A single turn carries every row of the set below to another of its rows. Some are shown first; where does it send the rows asked next?
Zub: [  9   6 -13 -17  -3   2 -14   6  -5   4   0 -14  13  10  -2]
Zovu: [  7   1  -4  -8  -7   4 -25   9  10  15   2 -10  -1   7  15]
Repav: [ -3   8 -18  -2   7   7  -3  11  -3   9  -1  -6  -4  -4  -3]
bodo: [-15  -1  -4  -2  -1   8 -15   2  -9   8   1  -8  -7   6   5]
tuzi: [ -5  10  -7 -10 -12  13 -19  13  -3  13  -9   0   5   2   2]
vil: [ -6   2 -23  -9  -1   3 -11  11   1   8   3  10  -2   2   2]
kudub: [ -1   9  -5 -11   4  -4 -12  16   6   7  -9 -13  13   1   3]
tosug: [  5  -1 -12  -7  -2  -2   0   8   8   4   9 -13   1  10   9]
sabe: [ -8  -1   1  -6  -1   5 -19  -3   8  11   7 -12  -2   7   9]
zuki: [ 10   3 -17 -12  -4   2  -8  -5   2  15   3 -14   1   1  -2]
Pap: [  2 -10 -10   1  -7  12 -15   8  -5   7   0  -4  -9   6   1]
gumob: [ -1 -11 -14 -10  -3  -9 -13  11   7   2   2   1   1  10   9]
selep: [ -3   2 -13 -12   4  -7 -22  14   9  11  -7   3   5  -2   5]
Vimiz: [-14  11   0 -10  -1  10 -23   5  -1   8   1  -7   6   8   6]
bena: [  6   3 -16 -10   1  -3 -13   7 -13  12  -7 -16   0   0  -1]

selep goes to vil
tosug goes to kudub
zuki goes to Zub
And these:
Pap goes to Zovu
Vimiz goes to bodo

A single turn carries every row of the set below to another of its rows. Some are shown first; where does it send the rows asked next?
voz: [-2 10  0  7  4  3  4  7 14  6  0 -2 -7]
nakav: [14  2  5  6  5  7 -4 -2 -1  8  0 -2 10]
Mavup: [ -6   0 -10  -8  -1   5  -5   9  -5   5   7   0   7]
vuru: [ 3 10 -8 -1 -7  6 -1  7 -2 -6 -8  0  2]
zari: [ 1 -5 -4  2  7  1  2  8  6 -6 10 -8 11]
sorov: [  3  -9   4   3   1   8   0 -10  -9  -7   7  -1  -1]
Dure: [-1 -2 -3 17 -8  2 -2 -4  3  4  8 -2  2]
ruma: [  0 -11   0  -3  11   0   2   0  -5   5  13  -2  -3]
gefop: [ 7 -7  6  7  7 -6  5  1 -1 -3 -2 -7  7]
gad: [ -4   3 -11   1  -3   0   3  -2   2  -5  -3   3 -15]
suvuf: [  1 -13  -4  -7  -3   7  -5  -2  -1  -5  -3  -2   8]
baro: [12  7 -8 13  2  7 -5 -1  5  1 -2 -4  1]
Fir: [ 6 12  6  3  0 -3  2  3  1  0 -2 11 -8]
Duraf: [  2  -8   5 -13   0   7   8   6   2   0   0  -2  -7]
Seso: [ -1   1   4  -9  -6   8  -2   1   1   6  -1   6 -15]
pazup: [-5 12 -5 -6 -6  3  0 11  0  2 -2  7 -4]
zir: [11  0  8  6  7 -5 -4 -4 -3  2  7  7  0]
Mas: [ 1 -1 -1  8 -2 11 -6  3  4  6 13  0 11]
zunir: [-8 -2 -2 -2 -9 11 -5  6  5  5 12  5 -4]
dof: [ 3 -4  6  8  4 -9  1 -3  8  5 11  5 -4]
duf: [-2  0 -6 -4 -1  4 -3  8 14  3 -8 -3  5]
ruv: [ 3 -7 -1 -1  7  0 -8  0 -7  4 13  0  9]
tak: [15  3 -3 -6  7 11  1  5  4 -2 -6 -4 -5]
Firuk: [ -8 -12   5   1  -9   2   6   0   2   4   9  -1  -3]
Mele: [12  4  8 -4  3  6 -1 -4 -2  7 -8  2 -6]
Mepo: [  0  -2  -9  -8   5  10   0   7 -11  -2   2  -6   0]
gup: [ 5  9  1  9 -7 -6 -1  1 10 -3 -3  7  0]
kub: [  1   5   6  12   6   6   6  -5   0  -1   9   0 -11]
gisuv: [  4  -2   2   6   2  -7   5  -5  -3  -2 -10   1  -8]
zota: [ -6   2 -14  -1   1   5   1   7   7  -8  10  -2  -4]

Mas goes to Mele
gup goes to Mepo
And these:
Duraf goes to Dure
zir goes to pazup
zota goes to gefop
sorov goes to voz

